Each row has a name. After each piece below comes the name of the row it's from, unless a question asks for something else. Each question is about the rows just above it.

vazak: [-1.521 -3.122 2.064 -0.632 -0.880 0.269]
gav: [-0.717 -1.062 2.031 -3.378 -0.397 -0.701]
Pizar: [-0.161 -1.189 1.229 -2.139 -0.368 0.445]
Vumu: [0.445 -0.367 1.229 -0.161 -1.189 -2.139]
zigo: [-0.880 -1.521 2.064 -3.122 -0.632 0.270]
Ditur: [0.270 -3.122 2.063 -0.880 -0.632 -1.521]
Which row holds these entries in another order? [-1.521 -0.880 2.064 -0.632 0.269 -3.122]	vazak
[0.270 -0.880 -1.521 2.064 -3.122 -0.632] is which row reordered?	zigo
[0.445 -0.368 -2.139 1.229 -1.189 -0.161] is which row reordered?	Pizar
Put [-3.378 -1.062 -0.717 -0.701 -0.397 2.031] back in order: which row is it?	gav
Put [0.270 -1.521 2.064 -3.122 -0.632 -0.880] back in order: which row is it?	zigo

gav: [1.355 -1.224 1.917 -1.459 1.908 -5.153 -0.979 -5.669 1.726 -4.811 -4.987 3.513 2.537]
Vumu: [1.355 -1.224 1.917 -1.459 -6.698 -5.153 -0.979 -5.669 1.726 -4.811 -4.987 3.513 2.537]
zigo: [3.513 1.726 -5.669 -1.224 2.537 1.355 -4.987 1.917 -1.459 -5.153 -0.979 1.908 -1.041]
Tamit: [1.355 -1.224 1.917 -1.459 1.908 -5.153 -0.979 -5.669 1.726 -1.042 -4.987 3.513 2.537]
Put [-6.698 -5.669 -5.153 -4.987 -4.811 -1.459 -1.224 -0.979 1.355 1.726 1.917 2.537 3.513] back in order: which row is it?	Vumu
Which row holds these entries in another order? [-5.669 -5.153 -4.987 -1.459 -1.224 -1.042 -0.979 1.355 1.726 1.908 1.917 2.537 3.513]	Tamit
Put [1.726 1.355 1.917 -4.987 3.513 -4.811 -1.224 1.908 -5.669 -5.153 -1.459 2.537 -0.979] back in order: which row is it?	gav

Vumu: [-5.213 -3.014 -3.140 -3.890 1.594 1.666 -6.566 -0.803 -1.125 1.105]
buni: [2.405 -0.020 2.889 -3.077 -0.700 -2.161 1.635 -4.667 -5.935 -7.930]
sezin: [-5.817 -0.954 5.054 4.268 4.323 -0.973 -3.946 -6.685 -1.586 -2.151]
Foru: [1.454 4.581 0.661 1.678 -1.043 5.102 1.745 2.512 -2.072 4.596]
Ditur: [5.054 -3.946 4.323 -6.685 -5.817 -0.973 -1.585 4.268 -2.151 -0.954]
Which row holds these entries in another order? [-6.685 -5.817 -3.946 -2.151 -1.586 -0.973 -0.954 4.268 4.323 5.054]	sezin
Put [1.105 1.666 -5.213 -3.140 -6.566 -1.125 1.594 -3.890 -3.014 -0.803] back in order: which row is it?	Vumu

Vibi: [-3.047 -1.323 -1.266 -1.565 -0.534 -0.968 -2.410 -3.092 -1.632]
vazak: [-4.205 -2.579 -0.700 -2.103 -1.786 -3.222 -0.108 -0.426 -2.204]
Foru: [-3.489 -7.267 -2.863 -7.655 1.532 -6.967 -5.459 -7.677 -7.696]
Pizar: [-3.222 -4.206 -0.108 -2.204 -0.426 -1.786 -2.579 -2.103 -0.700]
kes: [1.315 0.872 -0.996 0.329 -0.373 1.067 -1.357 -1.046 0.669]
buni: [0.323 5.273 4.196 5.234 1.753 4.043 4.966 4.861 5.227]
Put [-1.357 1.067 -0.373 1.315 0.329 -0.996 0.872 -1.046 0.669] back in order: which row is it?	kes
Put [-0.700 -2.103 -2.579 -1.786 -0.426 -2.204 -0.108 -4.206 -3.222] back in order: which row is it?	Pizar
Put [0.329 -0.996 1.067 0.872 1.315 -0.373 -1.046 0.669 -1.357] back in order: which row is it?	kes
Put [-2.103 -2.579 -1.786 -2.204 -4.205 -0.700 -0.108 -0.426 -3.222] back in order: which row is it?	vazak

